A hidden rule labels the rows of this table. It goes by one to three of the table's principal directions, not those with the most spread.
[-0.647 -0.105  0.464 -0.157 -2.906  1.541 -0.632  0.017 -1.016 -0.754  0.851  0.117  1.166 -0.493  0.515  0.569  0.631 -0.366  0.669  1.466  0.150  0.132  0.178 -1.481  1.318  1.628  0.089  0.577 -0.220] Qx
[-1.480 -1.141  1.169 -1.766 -1.972  0.925  0.438  0.212 -1.339 -0.833  3.212 -0.246  0.099  2.027 -1.984 -1.237 -1.956 -0.162 -2.616  0.457 -1.144  4.175 -0.153 -0.642  0.862  0.419 -0.350 -1.348 -1.557] Ga
[ 0.192  0.092  0.408  0.735 -0.609  0.805 -0.294 -0.716  0.507  0.026  0.767 -3.186 -1.036  0.650  0.372  1.653 -3.091  1.339 -0.508 -1.290 -0.078  4.336  2.165 -0.883 -0.399 -1.929 -0.160 -1.090 -0.642] Np
[ 0.592  0.875 -0.692 -1.012  2.932 -1.591 -0.437 -0.758  1.075  1.324 -0.866 -0.105 -1.133 -0.021 -0.314 -0.471  0.853 -0.001  0.664 -1.170  0.075 -2.477 -0.801  0.845 -0.800 -1.460 -0.377  0.710  0.013] Wv
[ 1.362 -0.116 -0.527  1.583  0.730  0.789  0.671 -0.392  0.366 -0.697 -0.243 -0.355 -0.363 -0.260  1.108 -0.383 -0.386 -0.466  0.057 -0.152  0.020 -0.787 -0.139  0.502 -0.567 -0.603 -0.063  0.208  0.683] Qe
[-2.247 -0.067  1.369 -1.337  0.877 -1.988  0.273  2.546 -0.142 -0.110 -2.345  4.561  0.435 -1.165 -2.819 -0.762  2.717 -0.519 -0.429  0.474 -0.204 -2.366 -1.681  1.521  0.718  2.852 -0.226 -0.381  1.856] At
[ 0.849  1.574 -0.947  1.113 -2.759  1.516 -1.320 -1.299  1.251  0.238 -1.351  0.557  1.429 -2.828  2.296  2.264  1.790  0.831  2.691  1.132  0.562 -3.523  0.984 -1.629  1.921  0.322 -0.894  0.631  0.880] Np
[ 0.982  0.633 -0.052  0.457  3.228 -0.467  0.510 -0.562  0.682  0.025 -0.865 -1.903 -1.797 -0.208  0.670 -0.269 -0.276  0.167  0.350 -1.419  1.171 -1.114 -0.590  1.274 -1.386 -1.303  0.161  0.382  0.242] Qe
[ 0.322 -0.348 -0.212 -0.486 -2.940  1.694 -1.341 -1.312 -0.136 -0.126  2.017 -1.750  0.522  0.626  0.152  0.901 -1.295  0.223 -0.219  0.146 -1.469  2.404  1.437 -1.744  1.077 -1.034 -1.061 -0.775 -1.598] Qe
[-0.639  0.636 -0.061 -0.003 -3.701  1.450 -1.436 -0.998 -0.185  0.581  1.086 -1.323  1.127 -0.257  1.296  2.117 -0.428  1.106  1.335  1.011  0.606  1.561  1.626 -2.588  1.386  0.356  0.110  0.313 -0.555] At
[ 0.786  0.215 -0.391 -0.079  2.197 -0.662 -0.270 -0.621  0.272  0.688  0.080 -1.738 -1.016  0.728  0.475 -0.243 -0.237 -0.242  0.440 -0.988  0.182 -0.216 -0.212  0.439 -1.389 -1.348  0.400  0.969 -0.417] Wv
[-0.537 -1.977  0.197 -0.743  0.944 -1.552  1.831  1.998 -1.133 -0.757  0.320  2.761  0.404  1.402 -2.529 -2.504 -0.461 -0.961 -2.983  0.073 -1.538  1.440 -0.901  1.860 -0.418  0.673  0.107 -1.850 -0.665] Np
[ 0.669  0.254 -0.240  2.327  0.696  0.229  1.787  0.358  0.276 -0.418 -0.760 -0.591 -0.234 -0.403  1.707  0.495 -1.558  0.849 -0.107 -0.060  1.550  0.925  0.783  0.300 -0.861 -0.359  1.238  0.010  0.941] At
[-1.044  0.417  0.078 -1.217  1.989 -2.333 -1.393  0.268  0.682  2.020 -1.326  0.748 -0.912  0.551 -1.523  0.226  1.118  0.219  0.868 -1.073  0.313 -0.898 -0.471  0.431 -0.791 -0.093 -0.033  0.439  0.912] Np
[-2.855 -0.576  1.865 -4.200  0.662 -2.546 -0.215  2.284 -0.731  0.084 -0.376  3.145 -0.165  0.156 -4.893 -1.099  0.987 -0.449 -2.142 -0.468 -2.010  0.739 -0.879  0.961  1.139  1.205 -0.993 -1.373 -1.018] Qx
[-0.607 -1.815  1.160 -0.131 -1.024  0.386  0.696  1.374 -0.892 -1.494  0.959 -0.032 -0.235  1.119 -2.143 -0.395 -2.395 -0.366 -2.703 -0.576 -2.078  4.715  1.026  0.368  0.072 -0.118 -0.572 -2.292 -0.831] Np
[ 0.654 -0.113 -0.177  0.585 -2.315  2.390  1.051 -0.826 -0.948 -1.468  2.191 -1.222  0.604  0.027  1.589 -0.188 -1.633 -0.143 -0.473  1.221  0.331  1.333  0.604 -1.466  0.934 -0.101  0.373  0.408 -1.064] Qx
[-0.575 -0.200  0.357 -0.147  1.351 -1.395  0.480  0.894  0.336  0.377 -0.983  0.788 -0.450  0.237 -1.180 -0.244 -0.116  0.557 -0.843 -0.757  0.119  0.573 -0.203  1.199 -0.517  0.043  0.004 -1.217  0.423] Ga
[ 0.562  0.123 -0.694  0.091 -0.520  0.391 -0.536 -1.270  0.275  0.891  1.334 -1.878  0.025  1.079  0.921  0.389 -0.973  0.639  0.122 -0.225  0.022  1.367  0.624 -0.704 -0.359 -1.285  0.086 -0.064 -0.954] Np
[ 0.429  0.149 -0.083  0.841  1.054  0.288  0.196 -0.517 -0.001 -0.073 -0.159 -1.464 -1.065  0.215  0.840 -0.005 -0.588  0.219  0.450 -0.503  1.464  0.026 -0.112  0.170 -0.755 -0.306  0.400  0.186  0.506] Wv
[-1.147  1.062  0.154 -2.442  0.957 -1.581 -0.959 -0.530  0.638  1.694  0.021  0.120 -0.418  0.201 -1.180  0.087  0.977  0.919  0.289 -0.558  0.357 -1.015 -0.616  0.025  0.352 -0.399 -0.403 -0.038 -0.711] Np
[ 1.879 -1.494 -0.776  0.881  1.488  0.781  2.089 -0.245 -0.981 -1.695  1.530 -0.768 -0.741  1.312  0.362 -2.515 -1.845 -1.323 -1.959 -0.244 -0.501  0.784 -0.661  1.168 -1.059 -1.178  0.205 -0.527 -1.089] Qx
[ 1.374 -0.387 -0.700  2.634  0.892  0.805  0.363 -0.456 -0.151 -0.457 -0.629 -1.371 -0.882  0.222  1.850  0.054 -0.802 -0.358  0.969 -0.266  1.586 -0.124  0.245  0.107 -1.320 -0.215  0.773  0.601  1.350] Qx
[-1.381  0.200  1.167 -2.728  0.911 -1.463 -1.050  0.871  0.345  0.505 -0.274  1.166 -0.349 -0.022 -2.862 -0.065  0.839 -0.492 -0.691 -0.824 -2.251  0.175 -0.361  0.388  0.369 -0.160 -1.028  0.094 -0.492] Np
[ 1.077  0.011 -1.081  1.084  1.647 -1.072 -0.753 -0.263  1.155  0.940 -2.033  0.790 -0.561 -0.384  0.100  0.201  0.899 -0.127  1.050 -0.951 -0.067 -2.182  0.031  0.863 -0.835 -0.791 -0.585 -0.217  1.347] Qe
[ 1.186  1.093 -1.143  2.235  2.493 -0.965  0.878 -0.628  1.668  1.143 -2.149 -0.495 -0.835 -0.707  1.952  0.576 -0.016  1.581  1.072 -0.897  2.420 -1.908  0.015  1.219 -1.335 -1.067  0.618 -0.358  1.606] Np
[ 1.390  1.083 -1.747  2.107 -3.492  2.036 -1.077 -2.058  0.784  0.735  0.141 -0.939  1.632 -1.240  3.577  2.182  0.258  1.164  2.545  1.400  1.215 -1.413  1.616 -2.383  1.208 -0.336  0.031  0.719  0.364] Ga
[ 0.995 -0.496 -1.024  1.843 -1.953  0.663  0.216 -0.145  0.281 -0.043 -0.274  0.101  1.401 -0.344  1.392  0.885 -0.491  0.708  0.046  0.543 -0.276  0.743  1.379 -0.327  0.302 -0.244 -0.004 -1.287 -0.219] Ga
[-0.014  1.706 -0.486  1.008 -1.496  0.771 -0.983 -0.754  0.919  0.657 -1.364  0.814  0.748 -2.061  1.955  1.818  1.617  0.590  2.785  1.084  1.516 -3.094  0.362 -1.591  1.087  0.874  0.138  1.842  1.845] Qe
[-2.357  1.448  1.177 -2.845 -0.321 -1.877 -2.127  0.339  1.186  2.108 -0.993  0.585  0.227 -0.677 -2.035  1.911  1.574  1.540  0.725 -0.661 -0.581  0.009  0.367 -0.442  0.983  0.239 -0.805 -0.313 -0.268] At
[-0.848 -0.242  1.171 -2.002  3.357 -2.280  1.271  1.926 -0.137 -0.455 -0.821  1.482 -1.351  0.121 -2.965 -1.281 -0.662 -0.963 -1.881 -1.370 -1.716  0.678 -0.519  1.580 -0.757 -0.714  0.011  0.279 -0.327] Np
[-0.533  0.918 -0.185 -0.687  0.086 -1.208 -1.701 -0.325  1.338  1.697 -1.427  0.525  0.049 -0.661 -0.587  1.393  1.251  0.996  1.190 -0.645 -0.175 -1.170  0.417 -0.140  0.320 -0.342 -0.792 -0.337  0.528] Wv
[-0.509  1.455  0.271 -0.314  0.583 -0.416 -0.283 -0.160  0.900  0.757 -0.899  0.180  0.018 -1.093  0.509  0.878  1.130  0.728  1.122  0.037  0.813 -1.713 -0.313 -0.107  0.204  0.213  0.188  1.024  0.723] Wv
[ 0.757 -0.387 -0.540  0.420  0.917  0.297 -0.695 -0.782 -0.217  0.270  0.524 -0.814 -0.459  1.017  0.564 -0.889  0.712 -0.967  0.687 -0.095  0.278 -1.095 -1.017  0.281 -0.963 -0.021  0.116  0.908  0.354] At
[-0.567 -0.498  0.367  0.046  0.466 -1.045  0.491  1.299 -0.088 -0.294 -1.473  1.523 -0.196 -0.496 -1.294 -0.007 -0.069  0.117 -0.597 -0.376 -0.044  0.268  0.281  0.763  0.081  0.528 -0.150 -1.198  0.589] Qx
[-0.116 -0.095  0.064  0.506 -0.522 -0.190 -0.539  0.196  0.349  0.422 -0.422 -0.578  0.005  0.109 -0.074  1.172 -0.829  0.544  0.108 -0.520 -0.445  1.770  1.285 -0.397 -0.205 -0.535 -0.034 -0.506  0.075] Qe
[-0.377 -1.522  0.429 -1.260  2.843 -2.298  1.905  1.737 -0.565 -0.411  0.050  1.191 -0.977  1.554 -2.917 -2.185 -1.569 -0.429 -3.243 -1.350 -1.486  2.313 -0.481  2.282 -1.168 -0.904  0.045 -1.976 -1.114] Ga
[ 0.183 -0.323 -0.163 -0.124  1.720 -1.010  1.390  0.988  0.021 -0.605 -1.118  2.587 -0.118 -0.582 -0.991 -1.630  0.909 -0.688 -0.860  0.086 -0.170 -2.290 -1.285  1.559 -0.045  0.556 -0.174 -0.368  0.704] Wv
[-0.586  1.804  0.345 -0.276  0.550 -0.634  0.496  0.524  0.981  0.136 -1.972  1.858  0.055 -2.441  0.252  1.068  1.004  0.582  1.187  0.303  0.778 -2.704  0.112 -0.346  0.951  0.414  0.173  1.397  1.361] Np
[-0.038  0.508  0.133  0.102 -0.439  0.061 -0.987 -0.062  0.640  0.068 -1.369  0.229 -0.211 -1.285 -0.140  1.223  0.552  0.279  0.995 -0.357 -0.066 -0.975  0.666 -0.349  0.624 -0.003 -0.788 -0.207  0.699] Np
[ 0.600 -0.771 -0.641  0.266 -4.415  2.441 -0.279 -1.069 -1.369 -0.854  2.577 -1.735  1.755  0.397  1.663  0.674 -1.283  0.204 -0.139  1.558 -0.354  2.385  1.568 -2.212  1.443  0.031  0.070 -0.576 -2.364] Ga
[-0.872 -0.390  0.865 -1.165  0.570 -0.977  0.361  1.572 -0.573 -0.537 -0.692  1.695  0.355 -0.428 -1.571 -0.569  1.018 -0.780 -0.699  0.137 -1.013 -0.416 -0.594  0.805  0.201  1.050  0.036  0.073 -0.189] Qe
[-0.461  2.004 -0.038  0.382 -0.289  0.221 -0.504 -0.481  0.916  0.408 -2.072  1.155  0.008 -2.599  1.368  1.369  2.074  0.822  2.607  0.751  2.502 -4.234 -0.419 -0.815  1.209  1.323  0.025  1.417  2.049] Qx
[-0.250 -0.727  0.211  0.190  0.977 -0.945  0.658  0.830 -0.192  0.027 -0.308  0.169 -0.260  0.761 -0.809 -0.495 -0.586  0.185 -1.080 -0.564 -0.062  1.425 -0.026  1.072 -0.809  0.003  0.326 -1.139 -0.101] Np
[-0.129  1.031  0.148 -0.195  0.262  0.160 -0.074 -0.628  0.506  0.582  0.450 -1.253  0.055 -0.082  0.982  0.548  0.172  0.744  0.510  0.032  0.681 -0.136 -0.170 -0.224 -0.190 -0.325  0.455  0.805 -0.282] Ga
[ 0.817 -0.685 -0.830  1.371  0.127 -0.481 -0.380  0.188  0.534  0.366 -1.274  0.779  0.174  0.014 -0.003  0.226  0.189 -0.016  0.203 -0.425 -0.498 -0.301  0.506  0.608 -0.473 -0.317 -0.429 -1.088  0.801] Wv
[ 1.076  0.061 -0.739  3.333 -2.593  2.751 -0.158 -1.078 -0.140 -0.683  0.375 -1.070  0.743 -0.388  3.195  1.042 -0.307  0.094  1.691  1.394  1.752 -0.149  0.638 -1.490  0.173  0.949  0.660  0.819  1.673] Wv
[-0.427  0.528  0.233 -0.281 -0.406  0.195  0.770  0.233 -0.376 -0.252  0.369  0.244  0.581 -0.443  0.607  0.018  0.147  0.154  0.101  0.840  0.629 -0.303 -0.169 -0.445  0.400  0.582  0.779  0.956 -0.261] Ga
[-0.408 -0.831  0.323 -1.748  1.348 -1.075  0.753  0.551 -0.862 -0.132  1.151  0.007 -0.381  1.360 -1.630 -1.665 -0.535 -0.567 -1.797 -0.430 -0.859  1.200 -0.763  0.936 -0.498 -0.374  0.126 -0.529 -1.630] Ga
[-1.151 -0.074  0.559 -1.638 -0.883 -0.391 -0.782  0.683 -0.435  0.008 -0.071  2.071  0.700 -0.388 -1.526 -0.329  1.608 -0.753  0.055  0.688 -1.001 -1.187 -0.682 -0.269  1.064  1.352 -0.551  0.367  0.024] Qx
[-2.157 -0.218  1.273 -3.455 -0.529 -1.580  0.530  1.386 -0.490  0.214  1.150  1.621  0.725  0.554 -3.129 -0.639 -0.343  0.470 -2.515  0.005 -2.006  2.304 -0.047  0.269  1.150  0.158 -0.442 -1.349 -2.153] Ga
[ 1.109 -0.252 -1.159  2.204 -0.069  0.038 -0.226 -0.706  0.775  0.622 -1.167 -0.637 -0.115  0.026  1.293  0.683 -0.348  1.083  0.649 -0.479  1.271 -0.142  0.733  0.445 -0.606 -0.514 -0.142 -1.668  0.861] Np
[ 1.167  0.221 -0.848  1.519 -2.494  2.159  0.818 -1.023 -0.403 -0.785  1.439 -1.461  1.144 -0.376  2.727  0.729 -1.393  0.443  0.379  1.263  0.644  0.886  1.241 -1.639  0.676 -0.427  0.705  0.535 -0.880] Wv
[ 0.945  0.890 -0.878  1.644 -0.060  0.829  0.008 -1.019  0.488  0.094 -0.944 -0.283 -0.079 -1.168  2.213  0.523  0.758  0.421  1.839  0.507  2.179 -2.715 -0.181 -0.399  0.105  0.307  0.314  0.810  1.314] At
[ 0.500 -0.296 -0.495  0.528  3.393 -2.235  0.398  0.854  0.905  0.656 -2.430  1.803 -1.043 -0.071 -1.121 -0.906  0.841 -0.317 -0.141 -1.303 -0.078 -2.004 -0.840  2.194 -1.390 -0.438 -0.217 -0.625  1.468] Wv
[ 0.151 -1.109 -0.483  0.316  0.560 -1.247 -1.045  0.351  0.320  1.043 -0.647  0.420 -0.003  1.238 -1.126 -0.101  0.237 -0.157 -0.306 -0.895 -1.142  0.914  0.203  0.902 -0.975 -0.396 -0.484 -1.367  0.187] Ga
[-0.005 -1.883  0.412 -0.058  0.753 -0.187 -0.165  0.738 -0.724 -0.807  0.256  0.465 -0.985  1.474 -2.164 -1.461 -0.698 -1.355 -1.552 -0.892 -1.432  1.624 -0.456  1.072 -0.705  0.094 -0.822 -1.430  0.201] Qe
[-1.438 -1.296  1.488 -1.995  0.915 -1.082  0.350  1.311 -0.640 -0.464  0.931  0.353 -0.804  1.598 -3.358 -1.316 -1.068 -0.357 -2.777 -1.071 -1.805  3.238 -0.509  1.300 -0.277  0.010 -0.674 -1.948 -1.048] Qx
[-1.336 -0.677  0.662 -0.178 -0.295 -1.284 -0.629  1.534  0.023  0.287 -1.854  2.270  0.324 -0.368 -1.929  0.275  1.278  0.227 -0.251 -0.179 -0.225 -0.086 -0.134  0.924  0.332  1.655 -0.587 -1.758  1.131] At
[ 0.059  0.570 -0.196 -1.362  0.502 -0.145 -0.632 -0.780  0.135  0.494  0.643 -0.189 -0.218  0.112 -0.177 -0.418  0.737 -0.394  0.462 -0.018 -0.271 -1.432 -0.682 -0.308  0.230 -0.438 -0.312  1.033 -0.585] Qx
[ 0.058 -0.812 -0.003  1.347 -0.761  0.640  1.050  0.922 -0.622 -1.280 -0.725  2.233  0.599 -0.605  0.040 -0.917  0.704 -0.672 -0.356  1.039  0.480 -1.241 -0.748  0.629  0.472  1.820  0.008 -0.682  1.340] Wv
[-1.253  0.351  0.092 -1.926 -1.265 -1.027 -1.335  0.175  0.259  1.390  0.105  1.480  1.463 -0.027 -1.072  0.348  2.036  0.453  0.249  0.611 -0.950 -0.896 -0.419 -0.220  0.976  0.860 -0.493 -0.295 -0.771] Np
[ 2.256  0.120 -1.311  1.862 -0.867  2.274  0.004 -2.031  0.067 -0.399  1.660 -2.796  0.088  0.495  2.996  0.247 -1.260 -0.304  0.860  0.354  0.203  0.228  0.697 -1.163 -0.490 -1.579  0.304  1.208 -0.599] Qe
[-1.585  0.867  1.227 -0.675 -2.541  1.676  1.260  0.239 -0.623 -1.125  1.643  0.976  1.080 -0.742  0.324 -0.097 -0.123  0.547 -0.706  1.916  0.869  0.481 -0.581 -1.151  1.882  1.885  0.459  0.518  0.081] Ga
[ 0.299 -0.557 -0.318  0.891  0.540 -0.560  0.625  0.788  0.336 -0.232 -1.194  2.213  0.296 -0.311 -0.575 -0.735  0.653 -0.360 -0.533  0.057 -0.505 -1.207 -0.520  1.179 -0.126  0.502 -0.343 -0.903  1.132] Wv
Here are more rows. What is the label of each one?
[ 1.796  0.976 -1.145  1.208 -0.175  1.462  0.101 -2.044  0.407  0.247  1.195 -3.210 -0.028 -0.038  3.203  0.771 -0.982  0.588  1.243  0.154  1.096 -0.228  0.749 -1.100 -0.500 -1.744  0.728  1.450 -0.970] -> Wv
[-0.765 -0.744  0.390 -0.316 -0.678 -0.699  0.992  1.191 -0.685 -0.299  0.076  0.588  0.593  0.307 -0.890 -0.044 -1.015  0.599 -1.463  0.112 -0.200  2.317  0.722  0.284  0.207  0.362  0.424 -1.542 -0.926] -> Np
[ 0.605  0.682 -0.855 -0.399  0.842 -1.173 -0.628  0.070  0.954  0.633 -2.090  2.224  0.326 -1.665 -0.236  0.233  2.025 -0.399  1.272 -0.062 -0.684 -3.917 -0.187  0.338  0.510 -0.227 -0.783  0.642  0.652] -> Np
[-1.161  1.364  0.618 -2.131 -2.102  0.490 -0.044 -0.655  0.417  0.583  2.059 -0.687  1.204 -0.196  0.013  0.993 -0.549  1.372 -0.626  0.731 -0.840  1.588  0.638 -1.469  1.532 -0.581 -0.088  0.264 -1.982] -> Ga
[ 1.277  0.106 -0.863  3.567 -1.572  1.612 -0.169 -0.795  0.590 -0.046 -0.791 -1.665  0.496 -0.553  2.981  1.821 -0.768  1.057  1.483  0.324  1.574  0.682  1.485 -0.713 -0.439 -0.066  0.565 -0.337  1.323] -> At
[ 0.114  1.107 -0.516 -1.252  2.681 -1.680 -0.563 -0.507  0.689  1.474 -0.784  0.264 -0.813 -0.066 -0.140 -0.358  1.362 -0.264  1.206 -0.634  0.477 -2.850 -0.993  0.364 -0.737 -0.765  0.250  1.853  0.260] -> At
[ 1.263  1.051 -1.209 -0.307  0.922  0.027  0.369 -1.239  0.492  0.431  0.287 -0.096  0.055 -0.590  1.450 -0.446  0.532 -0.228  0.932  0.325  0.316 -2.866 -0.430 -0.383  0.090 -1.196  0.196  1.735 -0.537] -> Wv
[-0.349 -1.226  0.077  0.410  0.790 -1.466  0.186  1.723 -0.146 -0.187 -2.008  2.792  0.287 -0.169 -1.724 -0.818  1.314 -0.560 -0.669 -0.218 -0.619 -0.962 -0.601  1.775 -0.297  1.307 -0.427 -1.655  1.061] -> At
[-0.521  1.005 -0.048 -0.774 -0.264 -1.042 -2.508 -0.158  1.447  1.619 -2.070  1.057  0.275 -1.358 -0.732  1.846  2.241  0.409  1.984 -0.524 -0.830 -2.279  0.439 -0.381  0.643  0.046 -1.195  0.300  0.967] -> Np
[-2.232 -1.920  1.727 -2.878 -0.433 -1.318 -0.095  2.249 -1.848 -0.716  0.864  1.740  0.326  1.396 -3.968 -1.502  0.291 -1.157 -2.481  0.013 -2.129  2.667 -0.725  0.837  0.441  1.687 -0.387 -1.519 -1.502] -> At
[ 0.567 -1.618 -0.736  0.863 -0.870  0.311 -1.293 -0.393 -0.271  0.261  0.441  0.020 -0.230  1.622 -0.743 -0.430 -0.575 -0.717 -0.256 -0.422 -0.972  1.393  0.381 -0.132 -0.472 -0.244 -0.804 -1.274  0.437] -> Wv
[-1.124  1.139  0.749  0.168 -1.726  0.600 -0.550  0.051  0.444  0.294 -0.457 -0.030  0.705 -1.174  0.682  1.774  0.545  1.100  1.074  0.663  0.852  0.102  0.566 -1.058  0.943  1.044  0.220  0.450  0.760] -> Wv
[ 0.487 -0.973  0.045  2.344  0.740  0.272  0.734  1.199 -0.296 -1.300 -1.994  1.768 -0.396 -0.703  0.073 -0.596  0.582 -1.079  0.244  0.131  0.680 -1.402 -0.586  1.133 -0.570  1.528  0.105 -0.316  2.466] -> Qe
[ 0.300 -1.455  0.351 -1.060  2.461 -0.925  1.064  0.821 -0.944 -1.019  0.455  0.069 -1.097  1.218 -1.910 -2.333 -0.495 -1.268 -2.097 -0.973 -1.032  0.632 -1.191  1.941 -1.007 -0.420 -0.265 -1.045 -1.142] -> Qx
[-0.683  0.621  0.483 -1.018  1.842 -1.221  0.349  0.690  0.308 -0.124 -1.819  2.048 -0.666 -1.369 -1.158 -0.735  1.894 -0.152  0.282 -0.191  0.878 -3.336 -1.509  1.223  0.415  1.065 -0.448 -0.045  1.028] -> Qx
[ 0.666 -0.313 -0.344 -0.049  0.979 -0.221  0.218 -0.291  0.089 -0.053  0.075 -0.564 -0.410  0.322 -0.088 -0.601 -0.169 -0.093 -0.450 -0.567 -0.186 -0.174 -0.262  0.751 -0.465 -0.738 -0.280 -0.626 -0.591] -> Wv
[ 0.451  1.071 -0.659  0.878 -1.421  0.786 -1.487 -1.431  1.046  1.222 -0.004 -1.530  0.574 -0.401  1.863  1.878  0.334  1.113  1.805  0.137  0.573 -0.326  0.932 -1.250  0.213 -0.586 -0.089  0.523  0.260] -> At
[ 0.535  0.809 -0.705  0.907 -1.550  0.449 -0.840 -0.756  0.839  0.899 -0.272 -0.973  1.074 -0.723  1.785  1.950  0.102  1.024  1.372  0.321  0.015  0.066  1.427 -1.152  0.270 -0.663  0.179  0.449 -0.207] -> Wv
[-0.780 -0.615  0.940 -1.458  0.038 -0.003  2.242  1.436 -1.284 -1.647  1.294  1.683  0.672  0.066 -1.318 -1.934 -0.276 -0.852 -2.397  0.937 -0.991  0.604 -1.080  0.783  0.650  0.953  0.395 -0.176 -1.280] -> Wv
[-1.375  1.015  1.025 -1.658  1.471 -1.238 -1.618  0.177  0.524  1.089 -1.059 -0.124 -1.200 -0.306 -1.372  0.779  1.163 -0.019  1.245 -0.927  0.269 -0.928 -0.426 -0.161 -0.196  0.249 -0.250  1.281  0.868] -> Qe
[ 0.054 -1.706 -0.365  1.732  0.422 -0.546  0.753  1.311 -0.628 -0.415 -0.888  2.440  0.265  0.947 -0.718 -1.516  0.472 -0.941 -0.803  0.357  0.099 -0.184 -0.927  1.428 -0.847  1.545  0.300 -1.116  1.728] -> Np
[-1.427 -0.093  0.896 -1.253 -0.203 -0.894  0.077  1.023 -0.103  0.087 -0.367  1.324  0.164 -0.123 -1.733 -0.048  0.310  0.418 -0.889 -0.061 -0.346  0.708 -0.185  0.400  0.596  0.817 -0.305 -1.065 -0.068] -> At
[ 0.529  0.415 -0.244 -0.056  2.665 -1.116  1.310  0.328  0.283 -0.123 -0.975  0.391 -0.947 -0.472 -0.006 -0.765 -0.174 -0.150 -0.195 -0.655  0.595 -1.461 -0.507  1.026 -0.757 -0.754  0.438  0.575  0.215] -> Qx
[-0.187  0.294  0.496  0.326 -0.932  1.129  0.843 -0.068 -0.242 -0.822  0.842 -0.777 -0.008 -0.236  0.611  0.331 -1.273  0.397 -0.449  0.389  0.434  1.439  0.479 -0.697  0.464  0.023  0.368  0.166 -0.165] -> Qe
[ 1.005  0.066 -0.946  1.808 -0.657  0.431  0.214 -1.018  0.785  0.734  0.495 -2.246 -0.191  0.778  1.587  1.370 -2.738  1.576 -0.097 -0.713  0.461  3.093  2.144 -0.809 -0.707 -2.067  0.412 -0.954 -0.320] -> Ga
[ 0.350 -0.272 -0.043  0.762 -1.648  1.610 -0.682 -1.342  0.094  0.110  1.938 -2.748 -0.068  1.321  0.908  0.688 -1.714  0.712 -0.317 -0.215 -0.109  3.030  0.894 -0.900 -0.154 -0.942 -0.247 -0.822 -0.714] -> At
[ 2.069  0.079 -1.555  2.706 -1.268  1.861 -0.794 -1.924  0.249  0.313  0.511 -2.893  0.457  0.224  3.545  1.119 -0.320  0.346  1.928  0.363  1.314 -0.235  0.913 -1.031 -0.730 -0.801  0.524  0.650  0.047] -> Ga
[-1.750 -0.706  1.428 -1.478 -0.764 -0.328 -1.016  1.023 -0.744 -0.130  0.277  0.468  0.068  0.584 -2.102 -0.067  0.708 -0.379 -0.653 -0.024 -0.801  1.476 -0.450  0.161  0.385  1.468 -0.428 -0.735 -0.166] -> Wv
[ 2.653 -0.956 -1.543  3.642 -1.245  2.999  1.210 -1.890 -0.866 -1.281  2.265 -3.811 -0.549  1.481  3.633 -0.091 -3.701 -0.126  0.040  0.289  1.514  2.910  1.512 -1.384 -1.121 -1.689  1.128  0.312 -0.323] -> Wv
[ 1.254  0.073 -1.141  1.667  0.354 -0.329  0.677 -0.012  0.668  0.147 -1.379  0.581  0.508 -0.885  1.306  0.374  0.082  0.488  0.427  0.008  0.374 -1.249  0.625  0.503 -0.289 -0.569  0.209 -0.505  0.436] -> At
[-1.116  0.284  0.941 -0.373 -0.446  0.080 -0.731  0.183  0.061  0.299  0.225 -0.635 -0.486  0.336 -0.657  0.887 -0.624  0.325  0.148 -0.300  0.049  1.801  0.496 -0.714  0.025  0.214  0.064  0.309  0.483] -> Qe
